Rotation paths and how fast each direction turns (degrees per step)
Each turn is a multiple of 5 degrees from 10 to 175, or 0.
Each row of a path follows its step; steps can be skipped.
path 1
step 0: [  5.8 -18.7 -25.6 -11.0   1.3 -20.5   4.4  -0.9  -4.5 -13.8 -17.0 -11.3
 -12.7  12.9  19.1  -4.9  -0.3  -5.9  -5.6   8.1   2.6  -0.3  -8.8 -19.0
   7.7  20.6 -10.4  19.4  13.5]
step 1: [ -7.2   1.9 -15.5 -24.8   3.4   2.3 -11.6 -10.0  -2.1   5.0 -11.5  -8.0
 -14.3 -15.6   1.4  20.8   4.7 -26.6 -21.3  11.5   9.1  -4.5  -7.2 -15.4
   8.3  23.5  -0.5  11.6   9.3]
step 2: [ -5.3 -27.2 -20.5  -0.5 -11.4   9.4 -23.9  12.3   6.4   7.1  -0.2 -10.4
  -5.8 -26.6   7.4  25.9  -1.7  -3.6 -11.7  -8.4  11.4   6.1  -0.6  10.7
  -5.9   8.2   0.0   9.8  15.9]
step 3: [ 12.8 -16.0 -17.3  -8.8   0.6 -11.8  -7.2   4.4  -4.2  14.1   0.6  -5.5
 -10.2  -2.5  29.7  17.1  12.0   7.0   2.5  -9.8   1.8  27.1 -12.0   2.3
 -21.8  -1.9  -1.1  26.9  -0.3]
step 4: [  7.9   3.1 -32.5  -3.9  -1.3  -9.3  33.0  -8.3 -16.0  16.4  -2.9   2.4
 -23.6 -11.9   4.8  17.6   4.2  -3.3   1.5   5.4  -0.9  13.8  -7.5  -9.9
  -9.2  10.2  -8.8  10.0   4.6]
step 5: [-15.7  -1.7 -26.0  -4.2   2.2  -1.7   6.8  13.8 -19.9  12.9  -5.0  -8.8
 -17.5 -23.4   0.8   7.8 -10.7  -1.2  -5.0  17.7  -3.1   9.2  18.1   9.3
  10.0  21.6  12.9  14.1  -6.0]
step 6: [-16.1 -11.9   7.6 -10.3   2.7 -12.7   4.3  23.9 -12.3  22.5   1.9  -1.0
   7.7  -7.0  14.7  15.8 -11.5   0.6 -14.5   1.3  19.0  15.5  -0.5  19.9
   0.8  21.0  -6.0  14.2  -4.0]
step 7: [ -7.6 -15.9   6.4  -3.3   1.2  -8.3  10.6  -0.9 -12.2   8.1  -2.4  11.7
  -9.8 -13.8  13.9   9.8 -21.9  11.2  21.4  -9.0  19.1   6.9 -24.4  -8.0
  -1.2  10.2  -9.3  28.6   7.8]
step 8: [ -8.9  -2.0 -21.2  -6.9 -13.6 -17.8   0.0  -2.6 -28.8 -17.2   0.9   7.8
 -19.5  -1.0  20.2  -7.5  -5.0  -1.1   8.6   6.4  12.1   6.2  -2.5  -9.2
  16.8  13.7  -7.4  16.7  17.9]
step 9: [ -7.8   2.1 -19.0 -28.5  -4.8  -4.1   5.8  17.4   5.8  -7.8  -4.9 -13.0
   0.7 -14.4  22.8  -5.2  -8.3 -23.6 -10.6   8.3   9.5  -2.4  -6.1  -7.4
  14.7  26.8   0.3   8.6   8.2]
Directions:
[  0.5   6.5 -10.8  -1.4  -3.2  -0.7   3.4   1.4  -3.8  -0.5   1.5   6.6
   0.1   7.7  -3.9  -2.0  -5.0  -6.5  -5.8   5.3  -3.7  -4.9   5.2 -10.6
   0.0   0.6   5.6   3.4   0.9] | 90
[ 1.1 -1.9 -0.8 -2.0  1.6 -9.2 -2.3  6.5 -0.1 -4.1 -1.3 -5.6  6.1  8.3
  9.5 -8.6  2.4 -1.8 -7.8 -0.8 -0.6  7.2  5.7  4.2 -2.6 -0.7 -1.1  2.0
 -5.0] | 125
[ 1.9  3.9 -1.2  5.5 -7.1  2.7 -6.0 -4.2 -2.4 -3.3  9.2  7.7  3.3 -2.8
  4.8 -3.3 -4.4  0.4  1.7 -8.6 -1.6  9.2 -3.8 -2.4 -8.5  0.0 -2.0  3.4
  2.3] | 80
[-4.6  4.7 -7.0 -4.3 -1.2 10.8 -6.6  2.8  2.5  7.8  3.9 -1.6 10.4 -6.9
  3.1 -3.8 -1.2  1.5 -4.0  4.7  1.3 -0.4  2.7  3.9  6.5  0.4 -2.4 -4.0
  0.2] | 95
[  4.2   3.7   3.1  -1.5   2.5  -4.3  -1.2   1.0  -5.5  -7.0  -0.8   3.7
   8.5   1.5  -3.6   1.6 -11.1   2.3   8.9   5.8   5.7  -1.2   2.0   4.6
   4.2   6.7  -6.3   2.9  -2.6] | 40
path 2
step 0: [-20.2 -10.8  22.1   2.8   9.4   8.7   2.7  -9.2 -19.0  -0.1 -16.4 -17.5
   9.9 -17.3 -29.5  -9.3   7.8   0.9 -13.5  18.2  -7.7  11.4  -2.6  -7.9
 -22.8   7.4   4.0   7.0 -16.0]
step 1: [ -5.2 -18.8   6.8   4.2   9.0   3.9   2.6 -11.4  18.2  -7.0   7.7   5.5
   4.2  10.7  -9.7  27.8   6.2  -1.6 -19.2   7.3   5.9 -28.6  13.2  15.1
 -12.6  30.3   9.4  -6.8  11.9]
step 2: [ 13.2  23.8   4.0  10.2  16.4   7.2   9.3  -5.3 -19.5   2.5   7.3 -12.9
  -1.4 -10.6   3.2  11.1   6.1 -25.5 -29.6  -3.4  -9.4  11.9   7.1  -7.1
  -4.8  -3.1  -2.6 -11.0  30.9]
step 3: [ -0.5  -9.0  17.7   7.2   1.2  17.8 -20.6 -24.2   9.2   6.2   9.9 -13.1
 -18.0   5.5  -0.1   4.7  11.9   3.6   0.8  19.4 -36.2  10.1   8.3  17.1
  11.3  -8.7  -3.3  -1.9 -10.1]
step 4: [-18.0 -12.9   8.2  -7.6  -5.5   7.6  17.8  -3.1  11.4 -16.7   5.1  -1.6
   3.7  -7.7 -29.0   3.1   2.1   3.6  -7.7 -27.3 -17.3   2.7  -4.2   4.9
  27.8  -0.5   9.3  10.1  28.7]
step 5: [ -2.9  -4.0  12.4  -3.6  18.7 -18.5   9.7   2.1 -11.9  19.6   8.7 -11.7
 -32.1   2.3 -18.4   2.9  33.8  -2.2   3.4   3.7  -4.0  -5.8 -12.9 -17.4
 -17.3   2.9   5.2   8.9   9.4]
step 6: [ -2.6  -5.9   6.6   5.6  -0.2  20.4 -10.6   2.8 -12.6  11.0   8.5 -20.6
   7.2 -11.8  -9.0  14.2   9.3  32.1  -8.7 -13.4  -1.5 -18.8  16.7  12.9
 -15.7  -7.9  24.4 -14.3  -1.8]
step 7: [-12.1  -8.6  -9.9   3.0   0.8  -6.3 -15.1 -15.1  12.9 -10.8   5.8 -13.7
   7.5 -29.9   6.9  -2.9  19.6  -8.8 -17.3  14.8   1.4   8.5  16.1 -19.8
  -0.7  13.6  18.0   7.9  25.3]
step 8: [ -4.4  -9.9  23.2   5.5  15.6  11.8   3.9 -21.7   6.7  -9.7   5.3 -25.0
   2.6  19.5  -8.9  -2.8   7.5   1.0 -12.8   2.6   8.5   1.5  17.0   0.0
 -20.3 -17.1 -31.0  14.6   9.5]
step 9: [ -7.9  10.2  -1.8  -7.3  -2.1  13.9  -8.8   0.8  -6.0 -14.2  23.8  25.8
  -7.3   1.5 -18.3   5.2  22.2 -11.4 -16.1 -20.2 -22.3   5.0  22.4  14.7
 -11.1  10.0   2.0   4.2  -3.1]
Directions:
[ 0.9 -0.3  3.4 -3.9  6.6 -3.2  6.3  0.9 -5.5 -8.8 -5.8  7.1 -6.7 -3.8
 -2.2  0.4  1.9  1.1  2.0 -4.0  0.1 -7.6 -5.4  6.6 -9.4  3.9  5.0  0.1
 -3.3] | 80
[ 2.6 -1.1 12.9  4.0 -1.4 -6.3 -3.4 -2.7  3.0  8.7 -2.2  2.0 -4.4 -2.4
  8.5  1.9  2.2  2.1  3.3  1.6  0.9  2.1  1.9  1.8 -0.6  9.4 -2.7  9.7
 -1.5] | 155
[ 3.2  4.2  2.9  0.1  2.7  0.8  0.9 10.1  5.1 -4.1  3.4  0.2  1.6 -5.0
  0.2  0.1 -4.3 -6.0  2.1 -7.5 -2.6 11.5  1.7 -7.5 -3.3  4.8  9.4  1.5
  2.3] | 145
[10.8  1.1  5.4  2.7  1.6  2.6  3.5 -3.7  1.6 -3.2 -0.5 11.4  5.0  1.4
  1.6 -5.2  1.8  1.5 -0.9  6.6 -3.8 -4.9  7.0 -5.7  1.2 -8.4  4.5  2.9
  3.7] | 65
[  1.6   1.8  -1.4  -1.4   0.6 -12.2   5.2  -4.4  -1.2   2.0  -3.8  -7.9
   0.4   0.4   1.9  -2.8   0.8 -15.2   1.6  -3.0   3.9  -4.0   2.8   1.6
   2.9  -5.0   4.0   3.2   5.2] | 130
[  4.6   3.2  -0.2   7.0 -11.9   3.6   6.7  -1.2   1.0  -2.8  -2.4   0.2
   0.4   4.1  -0.9   5.3  -1.9  -9.2  -1.4   3.2 -10.5   0.4  -3.5   4.6
  -5.1   5.1  -5.4  -1.6   0.9] | 45
path 3
step 0: [  6.9  -9.6  21.6  -1.9   4.9   1.7  -2.9   5.9   1.8  -4.4 -19.2  -7.7
 -24.1  16.3  10.6   1.3  28.0   0.6  -4.7  -8.0 -10.8  -7.2  -1.0  21.6
  -3.2  -4.8  -5.1   8.4  -9.0]
step 1: [ -4.2  -1.8  -3.6  13.0  -0.4 -16.6  -6.2  22.3  -9.4  -7.8   8.8 -19.0
   9.3   3.0  -7.0  14.1  -2.0   3.7   2.1 -11.1  19.5  27.3  -6.6   3.3
  -2.7   4.2 -12.2   2.7  19.8]
step 2: [ -7.0   5.7  -3.4   4.2 -13.2  -5.0 -12.3  -3.6  14.7   1.1 -10.2  18.4
   6.9  -1.9  -2.2  -7.0 -18.6  -2.7   7.9  17.1  -5.6  -3.7  -7.4  17.7
  32.3  11.0   6.1 -18.0   6.4]
step 3: [ 11.5  12.7  -9.9 -17.9   3.7  -2.1  16.6  -5.6 -15.5   5.3  -0.9  10.3
   4.1  -7.5 -13.9   2.6  27.7 -11.1 -11.8   1.2   5.1 -13.1  11.3  17.4
  -9.4  15.6   4.3  -2.7 -12.2]
step 4: [-19.4  -9.7   9.6  10.9  23.0 -20.2 -10.0  -2.6  -5.8 -13.1  -0.2 -13.8
  -8.6  -8.0   1.2  12.7   9.1  -9.9  -3.2 -14.0  -5.0  -2.8  14.1 -20.8
   5.1 -13.4  15.6  -2.5   1.3]
step 5: [ 20.9   9.9  19.0   9.3 -15.9 -15.7   3.8  13.7  21.7  -7.8 -11.0  -8.2
  -7.8  13.5  -1.3  -2.8 -14.3  19.2   3.4   2.0  -8.3  -7.6   0.9  -5.2
 -11.2  10.6  -3.5  -8.5   9.9]
step 6: [-12.1  10.7  23.6  -0.9   0.5  14.7  -2.1   9.8 -22.2  -5.6  -9.0  -5.3
  11.3  -3.3  -2.7  -7.8   3.2  -5.2  -0.4  17.8   1.7  11.0 -10.0  29.5
   3.7   6.6 -11.6  15.5  -2.8]
step 7: [  2.1   3.3 -29.1  10.1   7.4 -11.3 -11.9  -8.3  -7.2  -1.3  15.2  -7.4
  17.3 -10.2   9.4  20.8   5.2  11.1 -17.1   4.2   0.5  -8.5   0.7  10.6
  16.3  -8.2  -7.2 -14.8   8.8]
step 8: [ 17.4  10.7   2.2  -9.3  -1.8   5.9 -27.0   1.1   1.6   1.4  -9.6  15.2
  -9.3  10.5  -9.8  -0.9  11.2 -13.5   7.6  -8.9 -10.7  -4.0  12.8 -17.9
  10.7  16.8  14.8 -14.4   2.9]
step 9: [-19.5  -8.8   7.7  -2.4  13.3  -5.2  22.0  -7.1 -12.9 -19.0  -2.7  -3.4
 -12.1  21.0 -13.6   4.9   3.0   9.8   1.8   8.8  11.1  -3.1   3.9   3.5
 -22.6  17.2   4.3  -5.8  -3.7]
Directions:
[-2.5  0.3 -3.7  1.7 -6.2 -8.3 -7.8 -9.3  1.7 -5.0  6.9 -1.9  0.5 -7.4
  3.9 -3.3  3.6  6.6  6.6  0.3 -1.5  2.6 -1.2 -2.3 -2.1  0.2  5.5  5.3
  7.6] | 125
[ 4.1 -5.8 -2.6 -3.8  3.1  4.6 -1.7 -5.0 -0.4  1.3  6.6  7.0 -3.8 -0.5
 -6.6  2.3  2.8 -2.8  4.3  3.2  4.5  4.7  2.0  4.3  7.1  1.6 -5.3 -8.2
 11.4] | 65
[-6.1  3.1 -0.6  1.9  1.4  3.8  0.0  5.5  7.2 -0.3  3.7  2.8  6.6 -7.6
 -6.8 -2.2  3.2  1.6  7.4 10.2  3.6 -9.4 -2.8  5.2 -3.0 -2.8 -2.5  0.1
 -4.3] | 95
[-6.3 -1.3  2.4 -4.8 -0.8 -0.4 -2.2  0.8  8.8 11.5  3.0 -4.7  2.8  5.0
 -5.0 -8.8  2.3  4.9 -6.9  2.7 -5.7  3.3  6.7 -0.7  1.9  6.2  1.6 -0.7
  1.7] | 120
[  3.7  -2.1   3.3  -1.5   3.0   4.4   5.6 -11.7   0.3  -3.2  -8.5   0.1
   3.7   3.5   5.4  -7.7   2.4   0.9   0.2   6.3   7.9  -1.4   2.0   7.0
  -1.9   6.5   3.4   5.1   0.0] | 115
